One turn moves each row of this set onto another row. After a few examples, where does it send each row asked below?
zame: -.06,-.01,-.05,-.09,-.12,-.23,-.01,-.06,-.07,-.23,.15,-.09,.02,.20,.17,.01
Sona: -.19,-.10,.01,.00,-.02,-.11,-.13,-.03,-.26,.03,-.11,-.30,.04,.07,.04,.08
pagat: -.12,-.13,-.06,.04,.04,-.02,-.09,.10,-.26,-.26,.11,-.07,.05,.03,-.01,-.07
Rusi: -.20,-.13,.08,.01,-.12,-.10,-.08,-.08,-.27,.02,-.12,-.12,.11,-.05,.07,.13
falen: -.15,-.12,.11,.02,-.13,-.22,-.01,-.02,-.24,-.13,-.07,-.03,.06,.13,.28,-.01
tuto: -.38,-.17,-.06,.04,-.09,-.09,-.06,-.05,-.33,-.11,.11,-.08,.04,.05,.00,.02
Zofin: -.13,-.03,-.04,.12,-.09,-.09,.08,-.08,-.27,-.08,.23,-.16,-.05,.05,-.01,.07
raz: -.07,-.08,.00,-.01,.01,-.06,.00,-.03,-.29,.02,-.02,-.03,.08,-.08,.11,-.07
lipa: -.02,-.10,-.16,.09,.08,-.12,-.01,-.04,-.14,-.03,-.07,-.06,.10,.15,.19,.05
lep: .04,-.04,-.03,.03,.11,-.14,.07,-.03,-.11,-.04,.02,-.03,.01,.08,.05,.06
pipob: -.14,-.06,-.14,.02,-.14,-.16,-.16,-.06,-.17,-.12,-.05,-.09,.02,.32,.09,.13
Rusa: -.02,-.02,.07,.14,.02,-.07,-.15,-.08,-.22,-.23,-.02,-.13,.13,-.03,.05,.01
muv: -.26,-.15,-.05,.02,-.26,-.08,-.04,-.05,-.27,-.16,-.12,.02,.04,.12,.12,.06
Rofid: -.27,-.16,-.18,.10,-.13,-.22,-.13,-.04,-.32,-.13,-.07,-.17,.00,.06,.15,.08
daz: -.08,-.14,.03,.03,-.18,-.17,-.24,-.03,-.13,-.19,-.11,.07,.03,.04,.09,.03
met: -.10,-.08,.14,.12,-.07,.02,-.03,-.04,-.20,-.29,.02,-.09,.00,.16,.05,.08
Vodo: .02,-.20,-.10,.02,-.10,-.10,-.12,.09,-.04,-.19,.07,-.02,.04,.15,-.02,.08
damo: -.29,-.03,-.01,-.05,-.13,-.15,-.22,.03,-.16,-.05,.14,-.11,.17,.08,.04,.09
Fifu: -.24,-.08,-.06,-.02,-.16,-.23,-.07,-.12,-.07,-.26,.06,-.17,-.02,.06,.17,.17
vuno: -.23,-.24,-.11,.02,-.23,-.17,-.08,-.06,-.12,-.04,.06,-.03,.03,.17,-.01,.16
nulo: -.12,-.09,-.15,.04,-.19,-.27,-.12,-.07,-.20,.02,.11,.00,-.02,-.07,.03,.02
Rese: -.23,-.09,.08,.13,.03,-.16,-.03,-.16,-.33,-.09,.09,-.13,-.05,.05,.14,.10
Zef: -.33,-.17,.06,.12,-.08,-.07,-.05,-.09,-.11,-.19,.06,-.03,-.09,.13,.13,.04
mapir: -.21,-.04,.06,.07,-.02,-.20,-.29,.02,-.19,-.19,.10,-.02,.08,.01,.03,-.01
Tuku: -.21,-.18,-.09,.07,-.01,-.21,-.08,.01,-.25,-.12,.05,.00,-.09,-.07,.10,-.11
fab: -.14,-.06,-.11,-.11,-.15,-.13,.02,.08,-.32,-.18,.12,-.12,.16,.07,.11,.00
Tam: -.07,.05,-.09,.02,-.04,-.08,-.09,-.12,-.06,-.07,.12,-.23,.00,-.06,.02,.11
kila: -.05,-.11,-.08,-.03,.04,.01,-.11,-.02,-.30,.00,-.06,-.16,.08,.07,.18,.01
tel: .00,-.07,-.08,.09,-.02,-.03,-.15,.00,-.09,-.08,.09,-.17,.03,.26,.04,-.07
divin: .03,-.04,-.13,-.03,-.21,-.19,-.13,.04,-.22,-.15,.15,-.11,.11,.01,-.02,.03
Bego: -.11,-.01,.02,-.01,-.13,-.10,-.09,.06,-.12,-.13,.20,-.13,.09,.05,.20,-.14
lokik: -.10,-.24,-.11,-.03,-.05,-.11,.09,.00,-.09,-.28,.07,-.11,-.02,.08,.14,-.01
disir: -.25,-.21,-.01,.03,-.02,-.13,-.15,-.05,.08,-.14,.09,-.10,.00,.08,.07,.08
butur: -.05,-.06,.00,.05,-.21,-.02,-.09,-.06,-.14,-.14,.08,-.13,.11,.22,-.04,.19
nuki: -.12,.04,.06,.06,-.18,.01,.00,.04,-.14,-.06,.03,-.15,.06,.13,.19,.18
vov: -.16,-.09,-.08,.12,.03,-.25,-.02,-.05,-.09,.00,-.12,-.20,.06,.15,.04,.11
kupu: -.14,-.17,-.12,.17,-.01,-.08,-.12,.02,-.24,-.10,.08,-.25,.01,.00,.10,-.12
fetag: .07,-.01,-.07,.03,-.21,-.10,-.09,.00,-.07,-.06,-.10,-.05,.05,.03,.04,.01
Vana: -.09,-.11,-.04,-.02,.02,-.31,-.10,-.18,-.15,-.14,.02,-.11,.01,-.06,.11,-.07
Timel: -.01,-.09,-.04,.11,.05,-.14,-.13,.00,-.12,-.10,.24,-.14,-.01,.04,-.06,.03
Pasu: -.09,-.17,-.13,.02,-.26,-.05,.11,-.07,-.14,-.15,.11,-.12,-.06,.12,.08,.08
ziv: -.29,-.07,.01,.05,-.18,-.11,-.14,-.01,-.13,-.17,.11,-.21,.06,-.10,.20,.02
palet: -.13,-.08,-.05,.02,-.19,-.20,.03,-.08,-.18,.08,.01,-.05,-.14,.12,.13,.10
Misi: -.09,-.09,.06,.05,-.02,-.18,-.01,-.09,-.09,-.05,-.09,-.11,.03,.10,.01,.27

raz moves to lep
ziv moves to Bego
Now these:
Vodo moves to vuno
muv moves to Tuku
pipob moves to Rofid
falen moves to Vana
vov moves to Sona
palet moves to Rese
disir moves to damo
Pasu moves to Zef
nulo moves to Zofin

